Some points, one per row:
[  5 -32 -38  13  23  22   9  32  26 -10   0  13  15  12  21 -55]
[-27  59  66 -46 -59 -34   0 -37 -15   0  32 -15 -12   5 -33  63]
[-34  54  23 -47 -34 -31   0 -35 -52  -3   7 -23   5  15 -65  52]
[-33  72  61 -56 -54 -38  -5 -55 -41  -3  19 -46   4   7 -63  80]
[ 27 -48 -29  41  48  32  -7  20  24 -13  -8   7   1  -5  40 -57]
[-20  32   7 -14  -9 -23   8 -11 -12   3  -2  -7 -11   0  -9  24]
[  4   7   5 -26 -19 -25   5 -17 -20  -5   8  -5  -1 -23 -24  23]
[-11  28  -6  -3  -2 -16  -9  -8  -1   0  15  -8   1  10 -13  17]
[-30  69  66 -68 -58 -41   6 -64 -39 -10  32 -38 -21  34 -47  84]
[-12  18  20 -21 -26  -2   3 -18 -14  12  21  -7 -11  -5 -16  32]
[15 -8 -4  4  6 17 -8 12  0 14  7 15 13  9 -4  5]
[ -4  -4  -5   8  -2 -19   0  -4  -9  -3 -23   2   6  -4  -3   7]
[-24  45  38 -23 -42 -10 -14 -23 -34   6   4 -21   4  15 -27  44]
[ 19 -22 -16  24  21   6  -9  11  14 -18  -9  24  -6  -5  16 -16]
[ 17 -29  -5   6   4  -6   7   3  16  -4   9  -1  -7 -19  19  -6]
[ 33 -49 -19  23  35   5  10  14  38  -8  -2  14 -15 -16  45 -42]
[ 12 -41 -44  47  42  24  11  39  20 -10 -24  20  11 -22  17 -42]
[-12  25  24  -8  -6   9  -8 -16 -16  -7 -11  -3   5  19 -30  19]
[ 31 -21  -6  33  11  -2  14  14  20  -1  -2  13   4   4  -3 -33]
[ 30 -45 -42  38  34  17  -2  32  45 -11 -33  19  -1   9  37 -56]
[  7 -42 -38  51  21  22  -8  27  25 -12 -17  21  13   3  20 -40]
[-14  45  40 -29 -44 -35 -16 -23 -42  14   7 -18   1  -3 -42  49]
[ -1  29  25  -1 -22 -17  -6  -4   1 -11  -3 -10  -7  -7  12  17]
[ -2  11   8  -6 -15 -12  -7  -1  -7  -4   7 -14  -4  12  -5  23]
[-10  -6 -16   1  13 -10   3  -5   5   2   7  -4   5   2  -4  -7]
[ -5 -35 -29  23  21  14  -2  14   9   1   7  11  -7  -1  19 -21]
[  0 -15 -11  -9  15  12   5   2  13  -2   6   2  11  12  10   4]
[ 22 -21  -5   6  14   6  -9  22  29   0  -8  19  14 -10   9 -37]
[ 44 -67 -74  67  65  51 -11  64  64  -4 -29  39  18  -6  59 -95]
[ 19 -62 -46  52  48   7  23  31  25  10  -3  11  -7 -25  37 -50]
[ 20 -28 -30  39  48  46  15  38  42   2 -24  32  -3  -6  38 -59]
[  9 -14   2  -4  -3 -25  -3  -9   7   2  -7 -14 -13 -22  -8  -7]
[ 12 -20 -17  10  24   0   3   6   8  -7  12  16   8 -24  10  -7]
[-15  34  11 -26 -20  11  -8   2  -2  -5   5 -19   0  30 -13  13]
[-28  44  17 -28 -21 -32  -6 -27 -13  -3  20 -21  -4   5 -31  37]
[ 24 -35 -16  13  27  -5  20  16  20  -8  -1  12 -15 -12  34 -22]
[ 10 -13 -23  27  21  26  12  10  23   1  -4   8   5   6  11 -29]
[ 17 -34 -17  22  32  34  -4  32  23  -1 -24  16   2 -16  34 -25]
[ 30 -34 -25 -10  20  18   5   9  13  11   2   7   2 -14  11 -19]
[-38  59  44 -52 -44 -43   5 -22 -33   6  21 -32 -13  14 -26  61]
Here are 36 more points, each followed by its number:
[ 11 -19 -20  32  21   9  -3   9  18  -9 -21  17   4 -10   9 -29] 0
[ 12 -24   8  -6  -8 -14  15  -7   0 -15  19   4 -12  -7   3  18] 1
[-35  63  48 -49 -46 -28   1 -38 -34   7  10 -37  -9  22 -48  75] 2
[ 22 -38 -29  51  26  34  18  31  26  -9 -13  27  17 -17  31 -47] 3
[  0  23  23 -25 -22 -12  -3 -24  -8   7  11 -10  -1  -3 -25  37] 4
[-24  26  16 -28 -16  -1  -2 -26 -35  18   1 -14  -5  31 -24  33] 5
[ 62 -55 -20  37  27  19 -15  31  22   3 -26  22   9 -12  29 -56] 6
[ 22 -33 -17  28  29  25   3  27   9  -5  -9  32  -7  -1  31 -41] 7
[ -7  26  19 -30 -10 -19   8 -18   0  -7  11 -20  -4 -17 -26  29] 8
[ 11 -25 -23   8  10   4 -16  10   6  16  -4   5   4 -18  10 -27] 9
[-22  45  36 -44 -39 -27  -4 -26 -40   4  20 -23  -5  -1 -33  54] 10
[ 12   7  15 -41 -27 -35 -10 -38 -24   9  29 -10 -19   9 -14  34] 11
[ 36 -50 -38  51  32  49  10  37  57  -3  -4  30   6 -15  54 -47] 12
[  5 -14 -20  -1  17  -6  -6   9   3  -3 -18  13  10 -20  13 -14] 13
[-14  17  27 -11 -38 -16   6 -12 -19  14   3  -1   3   3 -20  33] 14
[-10  12   8 -25  -8  -8  -8 -10  -7  -5   5 -16   0   3 -10  38] 15
[ 18 -22 -13  -5  -2 -14   0  -1  15   0   6   5 -13  -7   4  -2] 16
[ -7  27  31 -39 -33 -38  16 -29  -7  -7  32 -18 -11   7 -18  34] 17
[  3 -16  -3   0  -5   6   8  -2   2  -2 -12  11   4  -4  -2   7] 18
[ 16 -36 -48  45  47  27  13  39  25  -3 -16  21  13  -6  41 -58] 19
[-10  20  24 -22 -38 -15  -5 -33 -39  12  15 -12 -14  10 -15  42] 20
[-11  34  44 -42 -44 -32  -2 -31  -8  13  30 -20 -22  11 -28  33] 21
[ 11 -21 -25  30  18  30   4  19  40 -10  -3  13   4   6  19 -27] 22
[ 36 -41 -18   9  21   5 -19  21  11   9 -15  17  17 -26  12 -25] 23
[ -9  10  -1   6 -18 -16  -4  -3  -9  -1 -13   1  11   4  -8  -3] 24
[ 12 -36 -22  27  22  14  11  16  20   3 -15   7 -10  -1  39 -40] 25
[ -1   9  15 -11 -14   7   1 -16 -15   5  -4  16  -8 -17 -15  25] 26
[ 13 -28 -17  33  19 -11  -3  21  16  -6 -18  14  15 -10  14 -42] 27
[  2  11   9 -13  -6  18 -13  -1  11  12   9  12   8  24 -13  12] 28
[-14   6  -4 -36 -14   0   7  -3 -13  11  26 -17   6   0  -4  12] 29
[  8 -24   5  -2   4 -10  21   0   7   5   6   7 -16  -5  14 -14] 30
[-14  51  25  -5 -23 -28 -26  -8 -17  -7   2 -21   2   7   1  31] 31
[-12  16  30   9  -2 -15  -7   2   9  -3  -8  19  -7  -8  12   5] 32
[ 14 -15 -20   3  24  24  -3  25  -1  -3 -10  12   4  -3  11 -32] 33
[-40  66  65 -55 -60 -47   1 -49 -54  -9  12 -44  -8  33 -48  76] 34
[ 11 -55 -39  25  25 -12  -2   9  25   1   8   9 -15 -10  30 -37] 35
Which of these numbered points is nearest to each point below, ignoring the direction in which the first points spread most? Its number follows each.
[-38  65  48 -39 -36 -42 -15 -41 -26   2  16 -43  -5   4 -18  68] > 31
[ -1   2  -4  -6   1   4   7  -4 -17   1 -18   4   5   6  -7   6] > 18
[ -4   4   5  10 -10 -31   5   2   6  -4   5 -10   6  -1  -7  -7] > 27
[ 10 -29 -20  15  18   1  21  -3  -4   8   3  -2  -6  -2  17  -7] > 20
[ -3  -1  10 -20 -17 -12   2  -8 -23   5  11   3  -5 -19  -9  18] > 10
[-17  26  11 -13   0   1  -1  -6  -7   3 -21  -6   8  18 -19  15] > 2
[ 21 -23  11  21 -14 -10 -11  -5  -4  -5  -7   2   2  -8   9  -6] > 6
[ -6  13  26 -13 -33 -25   3 -22 -25  -3   7  -9 -18   0 -29  31] > 18
[-22  52  32 -32 -23 -19  -3 -27  -6  -2  17 -15 -14  13 -33  43] > 22
[ 25 -37 -31  56  47  34 -13  40  30   3 -29  42   8 -26  35 -60] > 0
[-19  17  13 -16 -28 -19   4 -24 -13 -11  11 -29  -4  18 -13  17] > 34
[-15  25  37 -22 -45 -20  -4 -17 -18  -1   9 -26   1  18 -21  33] > 34
[  6  -1  -7  -9  -5 -12   1   6  -5  -3   6  -1   3   5  -3  -1] > 10
[-17  31  31 -50 -28 -35   2 -41 -18  18  25 -22 -15 -11 -31  47] > 16
[  2 -14   5   6 -11  -4   0  -2  20  -6   7   3 -17   7  14 -26] > 21
[ -2  -7   0   8  -9  -5  14   2  -1   8   9   3 -14  -9   6 -11] > 30
[ -9  28  19 -34  -7  -7   4 -17  -3   4  18 -19  -1  -8 -13  19] > 8
[  54  -87  -75   73   77   50  -19   86   86   -2  -38   47   31  -23   66 -126] > 27
[ 47 -48 -28  34  25  30  -8  22  32  -8 -28  34   6 -26  39 -57] > 6
Here are 36 other points, each followed by its number:
[-45  74  35 -40 -38 -32  -4 -23 -29  -2  11 -47  16  18 -41  63] 0
[-19  20  15 -33 -34 -32  14 -23  -8  -2  31 -13  -5  10 -24  34] 1
[ 31 -62 -20  34  29  26   5  24  35  -2   7  13  11 -11  48 -52] 2
[-10  24  21 -11 -24  -3   2  -5 -13   4  10  -6 -13  22  -9   9] 3
[-23  44  26 -31 -22  -8  -7  -9 -23   1  11 -26  -5  35 -28  34] 4
[ 29 -36 -45  47  47  28  -3  37  43  -3   0  21  14 -12  24 -52] 5
[ 53 -66 -61  70  74  44   6  43  49  -9 -23  30  -5 -25  68 -86] 6
[ -2 -18 -31   3  19  22  22  29   5  13  16  -2   7  -3  10 -17] 7
[-17  18  13   3 -15  20  -2  -9  -8  -1  -9 -11   7  20 -18   6] 8
[  8 -21  -4   6   9   1  15   7   5  -4  -7   7 -12 -13  11   2] 9
[ -5 -15   4  15 -10 -21   9 -12  -3   1  23  -3 -15  19  -7   0] 10
[ 24 -30 -16  26  37  20   8  21  22 -10 -19  34   6 -11  30 -36] 11
[-10 -26 -45  22  28  27  21  29   8   2   4   1  -4  -5  17 -19] 12
[  9 -17   5 -25  -8  -1   6   0   8  -3   6  -2  -4   4   7  -6] 13
[ 17 -31 -21  41   2  19   5  23  29  -5 -13  -3  -8   1  32 -30] 14
[-41  67  64 -54 -56 -28  -7 -66 -40  -3  19 -34 -22  10 -55  88] 15
[ 15 -45 -44  43  65  59  -4  47  16   6 -30   9   9  13  53 -68] 16
[  2  40  46 -28 -25 -17  -1 -35 -30  -8   2 -17 -13  23 -40  28] 17
[ 15 -36 -15  41  23  39  -8  25  11 -10 -33  38   0   5  26 -34] 18
[-12  10  20 -49 -14  -4   5 -33 -22 -10   3 -20  -7  18 -23  36] 19
[-10  27  20 -19  -6  -6 -10   1  -4  -1  11  -9   1  -6  -5  29] 20
[-15  14   7 -31 -20 -35  25 -22   8   2  34 -15  -5  14 -14  20] 21
[-47  99  66 -61 -50 -19  -9 -51 -60   2  18 -45   1  26 -65  76] 22
[ -2  -4  18  -2 -15 -13   1  -6 -15  -4  -5  10  -2   6  -7  -6] 23
[-13   5 -15   9  12   4 -13  10  15  -6 -17 -16  11   3 -12 -16] 24
[-14  21   2 -14   5 -25  11  -9  -7 -11  24 -24  -2   6 -18  22] 25
[  8  -5 -14  11  10  -2   7  11  -2  -6 -18  24  14  -3  11 -18] 26
[ 41 -58 -44  73  47  23 -10  44  32 -10 -35  39  -1 -23  43 -81] 27
[ 32 -17  -7  35  39  38 -13  18   8  15 -27  24 -11  -9  15 -40] 28
[  9 -20 -20  48  27   5 -13  25  15   2 -17  20  12   6   8 -31] 29
[ -1  28  25 -32 -15  10  -7 -14 -17   2  13 -17 -15  13 -35  33] 30
[  1  39  45 -34 -48 -40 -16 -45 -21  10  28 -20 -11  -5 -45  57] 31
[  1   4  18 -23 -12  -6   3 -13  -9  -2   1   4 -11  -2  -8  24] 32
[  7  18   6  -5   6   8   0 -15   7  -1   0 -10  -6  18   0   9] 33
[-12 -10 -31   6  14  -5  11  11  22  -4   9  16   8 -20  15 -10] 34
[-14  19   2 -25 -13  -8  12 -12 -14  -1   3 -11   0   7 -33  35] 35
The same question for these:
[  5 -23 -23  51  33  46  -9  33  11   8 -40  17   7   2  16 -48] > 8
[  7 -21 -11  22  -3 -11  15  -1  12 -14  28  -3 -11  13  16 -21] > 10
[ 20 -34 -47  23  38  25   8  32  44  -1 -32   5  24  -5  23 -50] > 24
[  1 -16 -27  42  21  -1  -5  23  20  -1   0   6  17   0  36 -40] > 0
[-11  36  33 -38 -12   6  -7 -12  -3  -1  -2 -32   4  -2 -11  35] > 20
[ -2 -50 -50  50  36  10  23  37  29   4 -12  33  -3 -20  56 -36] > 34
[-33  58  39 -54 -29 -28  21 -45 -51  -1  11 -29   1  10 -68  64] > 35
[-10  16  16  -9 -15 -29   2 -21  -7   0  11 -10  -8  -1 -13  35] > 9
[  3   6  22  -6  -7   6 -12 -13 -26 -16  -8 -11  17 -25 -16  19] > 11
[  0   3  -8  -9  10   0  -2  -3 -20  -6  -3  -6   3   8 -15   8] > 35
[  2  10   5  -8  -3  -7  12 -11   5  10  21 -10 -15  -8   1  -2] > 6
[-11  13  20  -7  -6  23  -7  -3  15   9   7  20   5  30 -29   9] > 8
[  2  -6   1  15  18   6   4  -8  -2  -1  -8  18  10  10  -7 -10] > 11
[ -8  44  42 -37 -65 -41 -12 -47 -37   1   9 -33 -13  12 -47  52] > 31
[  2   8  19  11 -18  19 -19 -18 -15 -12 -22   8   2   4 -15   9] > 18
[ -1  12  13 -10  -8  13   1 -22  -3  -4   5 -16  -1  11 -15  18] > 33
[  3 -19 -25  17  37   2  13   8  11  -2   2   3   4  -2  21 -37] > 25
[  7 -18 -17   7   8   4  10  14  -2   4 -12  35  15 -20  14 -11] > 26
[ 21 -32 -16  34  29  33 -12  27  12  -3 -33  20   4  -5  37 -36] > 18
